128 stands for zero in the data rows.
Every row has a hidden score. How much higher is the second row's score than the first row's in each pair? 15 means about the same, 30 much higher and 0 much lower. The score is a weighted sum of the row's numbers plus the product of two more (or one squared), each taken from its middle value.
np.array([144, 114, 147, 121, 135, 66, 105, 129, 182, 139])
np.array([150, 89, 87, 129, 67, 138, 167, 154, 104, 120]) >> 16
np.array([125, 92, 133, 140, 148, 152, 121, 165, 162, 93])
np.array([116, 100, 147, 127, 139, 139, 192, 168, 107, 131]) >> 9
np.array([137, 151, 161, 140, 143, 79, 125, 118, 183, 121])
np.array([115, 163, 156, 123, 148, 123, 125, 143, 136, 132]) >> 13
np.array([137, 163, 161, 108, 121, 78, 81, 84, 126, 123])
np.array([142, 114, 117, 146, 122, 126, 122, 99, 125, 125]) >> 13
np.array([108, 121, 116, 133, 132, 169, 159, 179, 86, 113])
np.array([192, 90, 124, 93, 141, 80, 108, 114, 147, 122]) >> 4
np.array([90, 207, 177, 129, 172, 111, 135, 129, 151, 163])
np.array([119, 131, 155, 144, 141, 84, 120, 110, 147, 141]) >> 22
np.array([111, 145, 144, 141, 148, 143, 93, 102, 128, 111])
np.array([132, 40, 150, 147, 116, 95, 147, 208, 165, 159]) >> 1
np.array([168, 83, 105, 124, 100, 132, 162, 187, 120, 99])
np.array([158, 105, 94, 110, 113, 121, 131, 97, 101, 115]) >> 6
np.array([112, 137, 131, 119, 136, 115, 50, 92, 194, 146])
np.array([122, 85, 113, 124, 92, 95, 160, 167, 128, 162]) >> 11
np.array([128, 113, 124, 113, 92, 167, 180, 151, 101, 111])
np.array([92, 168, 130, 141, 128, 174, 72, 118, 65, 122]) >> 17
np.array([86, 115, 114, 111, 105, 147, 167, 139, 77, 134])
np.array([140, 147, 150, 131, 161, 118, 114, 120, 128, 143]) >> 11
np.array([92, 106, 147, 138, 123, 111, 167, 167, 140, 146])
np.array([132, 125, 147, 155, 152, 130, 96, 128, 157, 152]) >> 10
np.array([193, 126, 154, 116, 115, 76, 107, 130, 148, 105])
np.array([92, 134, 100, 128, 98, 165, 155, 134, 67, 111]) >> 23
np.array([149, 120, 121, 93, 130, 85, 169, 185, 148, 124])
np.array([160, 121, 102, 125, 115, 153, 127, 121, 139, 111]) >> 11
np.array([128, 125, 173, 147, 181, 126, 91, 121, 170, 118])
np.array([61, 150, 108, 140, 145, 180, 143, 111, 47, 127]) >> 21
np.array([143, 132, 104, 137, 110, 186, 129, 78, 83, 143])
np.array([161, 118, 142, 121, 104, 89, 99, 128, 140, 112]) >> 18
np.array([155, 85, 110, 136, 98, 121, 125, 85, 91, 104])
np.array([133, 165, 150, 124, 185, 161, 92, 144, 154, 103]) >> 11
np.array([131, 118, 116, 128, 98, 135, 143, 139, 160, 117])
np.array([113, 91, 104, 103, 102, 96, 149, 115, 104, 133]) >> 11
np.array([131, 153, 143, 139, 184, 118, 104, 148, 178, 147])
np.array([166, 83, 92, 135, 118, 164, 131, 149, 126, 114]) >> 18
np.array([144, 91, 101, 114, 96, 134, 141, 164, 119, 118])
np.array([121, 154, 157, 145, 135, 135, 83, 68, 121, 117]) >> 22
np.array([97, 157, 165, 139, 176, 123, 102, 123, 154, 148])
np.array([118, 135, 150, 130, 192, 142, 78, 108, 143, 126]) >> 17
np.array([116, 146, 158, 135, 140, 131, 109, 154, 175, 134])
np.array([132, 122, 76, 110, 85, 146, 125, 107, 95, 113]) >> 20
np.array([117, 146, 142, 120, 128, 157, 123, 120, 93, 114])
np.array([121, 154, 113, 145, 108, 133, 115, 106, 100, 120]) >> 15
np.array([64, 188, 132, 127, 143, 173, 135, 107, 126, 151])
np.array([134, 172, 137, 118, 126, 124, 70, 39, 142, 116]) >> 22
np.array([155, 169, 107, 135, 113, 150, 115, 109, 92, 100])
np.array([150, 155, 142, 125, 99, 109, 85, 62, 158, 114]) >> 19
np.array([88, 144, 121, 156, 123, 201, 175, 154, 80, 122])
np.array([74, 194, 172, 124, 199, 170, 92, 99, 108, 135]) >> 18
np.array([130, 142, 125, 139, 107, 138, 148, 116, 128, 118])
np.array([169, 103, 83, 146, 94, 153, 161, 163, 130, 126]) >> 11
np.array([177, 131, 112, 94, 76, 104, 119, 95, 124, 105])
np.array([128, 117, 143, 160, 163, 107, 91, 117, 184, 103]) >> 25
np.array([122, 125, 95, 135, 105, 147, 192, 184, 100, 124])
np.array([145, 140, 156, 112, 130, 109, 93, 104, 172, 115]) >> 11
np.array([173, 106, 102, 111, 27, 58, 147, 159, 143, 135])
np.array([140, 141, 141, 135, 137, 85, 107, 92, 160, 136]) >> 21
np.array([110, 125, 149, 143, 145, 111, 85, 107, 185, 110])
np.array([120, 155, 136, 112, 159, 137, 100, 131, 171, 135]) >> 9
np.array([189, 82, 144, 105, 101, 78, 96, 137, 150, 123])
np.array([73, 162, 150, 131, 199, 160, 109, 119, 118, 132]) >> 18
np.array([101, 133, 160, 132, 140, 133, 134, 168, 133, 148])
np.array([140, 116, 132, 123, 128, 116, 159, 138, 137, 106]) >> 22
np.array([152, 124, 92, 131, 95, 127, 162, 169, 90, 146])
np.array([117, 135, 108, 136, 141, 118, 141, 115, 160, 119]) >> 24
np.array([146, 98, 133, 126, 132, 95, 143, 147, 181, 157])
np.array([163, 178, 148, 110, 117, 99, 94, 75, 143, 115]) >> 18
np.array([125, 148, 147, 126, 145, 135, 143, 157, 137, 106])
np.array([88, 156, 128, 126, 128, 165, 137, 128, 87, 143]) >> 10
np.array([110, 141, 168, 142, 174, 142, 63, 95, 145, 94])
np.array([123, 165, 123, 131, 147, 161, 115, 139, 121, 113]) >> 10
np.array([133, 120, 150, 130, 134, 100, 98, 120, 176, 161])
np.array([99, 140, 166, 118, 188, 138, 127, 173, 156, 119]) >> 19
np.array([179, 50, 128, 149, 110, 79, 145, 195, 166, 124])
np.array([144, 89, 122, 133, 117, 147, 93, 95, 113, 131]) >> 21
np.array([121, 165, 105, 113, 133, 200, 68, 45, 109, 82])
np.array([124, 144, 138, 124, 131, 105, 153, 148, 113, 128]) >> 8
np.array([156, 142, 143, 111, 134, 90, 114, 86, 154, 111])
np.array([161, 107, 112, 132, 93, 122, 127, 108, 74, 114]) >> 17
np.array([73, 119, 122, 138, 119, 149, 150, 112, 98, 126])
np.array([93, 146, 110, 125, 131, 164, 152, 110, 65, 152]) >> 8
np.array([157, 95, 126, 107, 117, 91, 104, 119, 166, 138])
np.array([155, 131, 110, 127, 106, 113, 130, 149, 133, 120]) >> 16
np.array([80, 115, 161, 158, 153, 125, 136, 178, 140, 154])
np.array([99, 180, 135, 111, 152, 137, 110, 143, 120, 135]) >> 22
np.array([112, 147, 85, 131, 93, 177, 124, 89, 119, 120])
np.array([118, 116, 111, 115, 66, 200, 159, 139, 50, 130]) >> 11
np.array([142, 132, 129, 135, 147, 108, 106, 127, 196, 145])
np.array([121, 120, 147, 160, 142, 168, 126, 147, 144, 107]) >> 15
np.array([99, 163, 146, 155, 159, 124, 142, 171, 147, 141])
np.array([122, 161, 142, 91, 128, 126, 112, 85, 128, 112]) >> 18
np.array([175, 155, 158, 100, 141, 64, 102, 113, 157, 132])
np.array([116, 116, 144, 105, 146, 128, 136, 147, 122, 147]) >> 19
np.array([74, 125, 132, 171, 136, 202, 159, 176, 71, 128])
np.array([127, 142, 123, 118, 124, 87, 99, 74, 148, 132]) >> 23
np.array([103, 158, 132, 126, 124, 175, 76, 88, 108, 111])
np.array([110, 121, 96, 99, 101, 149, 157, 163, 82, 160]) >> 7
np.array([100, 146, 173, 145, 166, 99, 130, 165, 150, 152])
np.array([85, 179, 157, 153, 174, 171, 123, 136, 130, 177]) >> 6
np.array([158, 130, 118, 129, 127, 92, 127, 83, 152, 115])
np.array([98, 134, 94, 139, 102, 201, 165, 177, 74, 119]) >> 21
np.array([101, 149, 123, 130, 133, 178, 154, 150, 93, 125])
np.array([96, 162, 136, 140, 148, 158, 134, 121, 141, 135]) >> 13
np.array([167, 43, 83, 144, 92, 122, 192, 183, 130, 117])
np.array([107, 137, 141, 165, 177, 127, 109, 135, 148, 117]) >> 15
np.array([123, 151, 144, 129, 170, 153, 142, 160, 157, 153])
np.array([123, 104, 113, 96, 118, 92, 149, 142, 116, 149]) >> 20
np.array([161, 107, 116, 123, 101, 89, 123, 155, 135, 133])
np.array([126, 133, 117, 148, 119, 148, 153, 141, 119, 129]) >> 16
np.array([100, 145, 124, 126, 153, 207, 138, 170, 52, 130])
np.array([161, 81, 126, 122, 116, 82, 155, 190, 139, 148]) >> 14
np.array([108, 145, 119, 128, 119, 110, 145, 115, 119, 129])
np.array([120, 146, 144, 141, 167, 122, 96, 119, 189, 119]) >> 15
np.array([137, 137, 94, 128, 95, 152, 95, 64, 118, 105])
np.array([124, 69, 80, 110, 85, 111, 199, 192, 87, 145]) >> 12
np.array([102, 170, 177, 90, 153, 129, 92, 82, 149, 131])
np.array([90, 166, 142, 139, 154, 145, 152, 123, 112, 135]) >> 12
np.array([87, 137, 134, 138, 167, 119, 130, 138, 140, 171])
np.array([158, 153, 123, 134, 120, 116, 128, 141, 139, 108]) >> 18
np.array([129, 120, 76, 138, 52, 144, 180, 152, 85, 161])
np.array([71, 118, 131, 140, 162, 167, 153, 138, 76, 120]) >> 25
np.array([118, 141, 91, 121, 108, 139, 95, 76, 87, 120])
np.array([120, 163, 166, 101, 149, 122, 111, 117, 157, 140]) >> 11
np.array([122, 116, 70, 129, 89, 156, 116, 74, 121, 130])
np.array([121, 164, 147, 119, 121, 122, 78, 71, 138, 116]) >> 20
np.array([115, 148, 150, 114, 133, 108, 84, 97, 181, 142])
np.array([107, 99, 129, 152, 141, 171, 178, 165, 88, 124]) >> 12
np.array([125, 132, 182, 118, 196, 148, 108, 149, 187, 116])
np.array([135, 129, 97, 142, 116, 178, 118, 75, 69, 121]) >> 23
np.array([94, 153, 137, 134, 149, 106, 124, 158, 161, 142])
np.array([126, 124, 119, 126, 99, 133, 124, 100, 100, 133]) >> 15
np.array([74, 113, 128, 169, 150, 163, 160, 158, 141, 164])
np.array([97, 171, 165, 126, 160, 141, 97, 84, 161, 121]) >> 28
np.array([117, 162, 159, 157, 168, 142, 117, 136, 143, 132])
np.array([137, 111, 129, 103, 144, 124, 146, 181, 122, 114]) >> 23
np.array([176, 88, 124, 126, 91, 80, 120, 144, 178, 154])
np.array([84, 147, 165, 162, 174, 134, 149, 184, 147, 152]) >> 12
np.array([172, 93, 86, 126, 53, 117, 116, 107, 131, 138])
np.array([150, 90, 84, 121, 66, 95, 131, 116, 105, 127]) >> 15
np.array([150, 68, 152, 138, 135, 109, 114, 185, 186, 123])
np.array([36, 180, 129, 167, 162, 205, 104, 134, 84, 136]) >> 17
np.array([81, 142, 174, 164, 179, 156, 140, 178, 118, 131])
np.array([127, 158, 155, 99, 149, 103, 83, 80, 145, 127]) >> 24
np.array([98, 156, 114, 139, 130, 188, 133, 132, 69, 102])
np.array([107, 178, 111, 130, 173, 152, 132, 142, 163, 116]) >> 18
np.array([143, 87, 84, 120, 103, 152, 170, 188, 105, 157])
np.array([184, 93, 121, 111, 99, 77, 102, 121, 144, 144]) >> 17
np.array([154, 104, 132, 157, 149, 133, 109, 142, 134, 121])
np.array([171, 122, 116, 121, 70, 90, 138, 122, 137, 107]) >> 15
np.array([115, 85, 122, 120, 107, 160, 167, 168, 72, 118])
np.array([182, 73, 80, 103, 74, 101, 137, 104, 91, 125]) >> 4
np.array([103, 153, 170, 130, 176, 115, 89, 127, 167, 145])
np.array([131, 110, 122, 121, 138, 122, 161, 183, 110, 150]) >> 12
np.array([122, 132, 122, 143, 128, 108, 159, 148, 100, 139])
np.array([106, 103, 137, 143, 137, 145, 78, 82, 151, 126]) >> 21
np.array([162, 121, 129, 96, 100, 29, 126, 120, 190, 117])
np.array([112, 127, 148, 111, 122, 104, 85, 83, 166, 169]) >> 24
np.array([165, 107, 127, 105, 110, 67, 145, 159, 177, 168])
np.array([134, 125, 131, 114, 127, 102, 96, 97, 170, 163]) >> 22
np.array([123, 125, 125, 125, 140, 167, 102, 98, 89, 119])
np.array([170, 120, 135, 95, 117, 69, 123, 118, 159, 121]) >> 7
np.array([109, 179, 170, 92, 135, 84, 96, 91, 166, 152])
np.array([181, 116, 110, 132, 109, 145, 161, 144, 110, 107]) >> 12
np.array([119, 183, 163, 107, 165, 118, 102, 91, 82, 138])
np.array([153, 109, 95, 132, 76, 113, 168, 168, 139, 117]) >> 17
np.array([116, 146, 117, 137, 97, 134, 132, 121, 95, 142])
np.array([88, 102, 103, 150, 126, 164, 172, 174, 109, 157]) >> 11
np.array([126, 95, 95, 121, 105, 122, 148, 133, 113, 118])
np.array([154, 138, 129, 125, 122, 140, 114, 117, 102, 115]) >> 12
np.array([117, 85, 71, 115, 92, 130, 197, 156, 60, 127])
np.array([99, 157, 104, 126, 107, 132, 114, 110, 118, 146]) >> 16
np.array([150, 87, 100, 130, 92, 142, 128, 107, 124, 114])
np.array([158, 77, 108, 119, 105, 133, 135, 100, 120, 124]) >> 13
np.array([161, 124, 123, 131, 123, 83, 141, 130, 128, 114])
np.array([91, 124, 141, 120, 154, 116, 136, 150, 135, 126]) >> 23
np.array([127, 123, 112, 112, 99, 124, 201, 178, 128, 120])
np.array([138, 138, 101, 127, 95, 173, 121, 116, 97, 114]) >> 8
np.array([168, 78, 98, 145, 111, 150, 125, 156, 143, 116])
np.array([117, 147, 150, 145, 143, 125, 154, 163, 141, 149]) >> 13
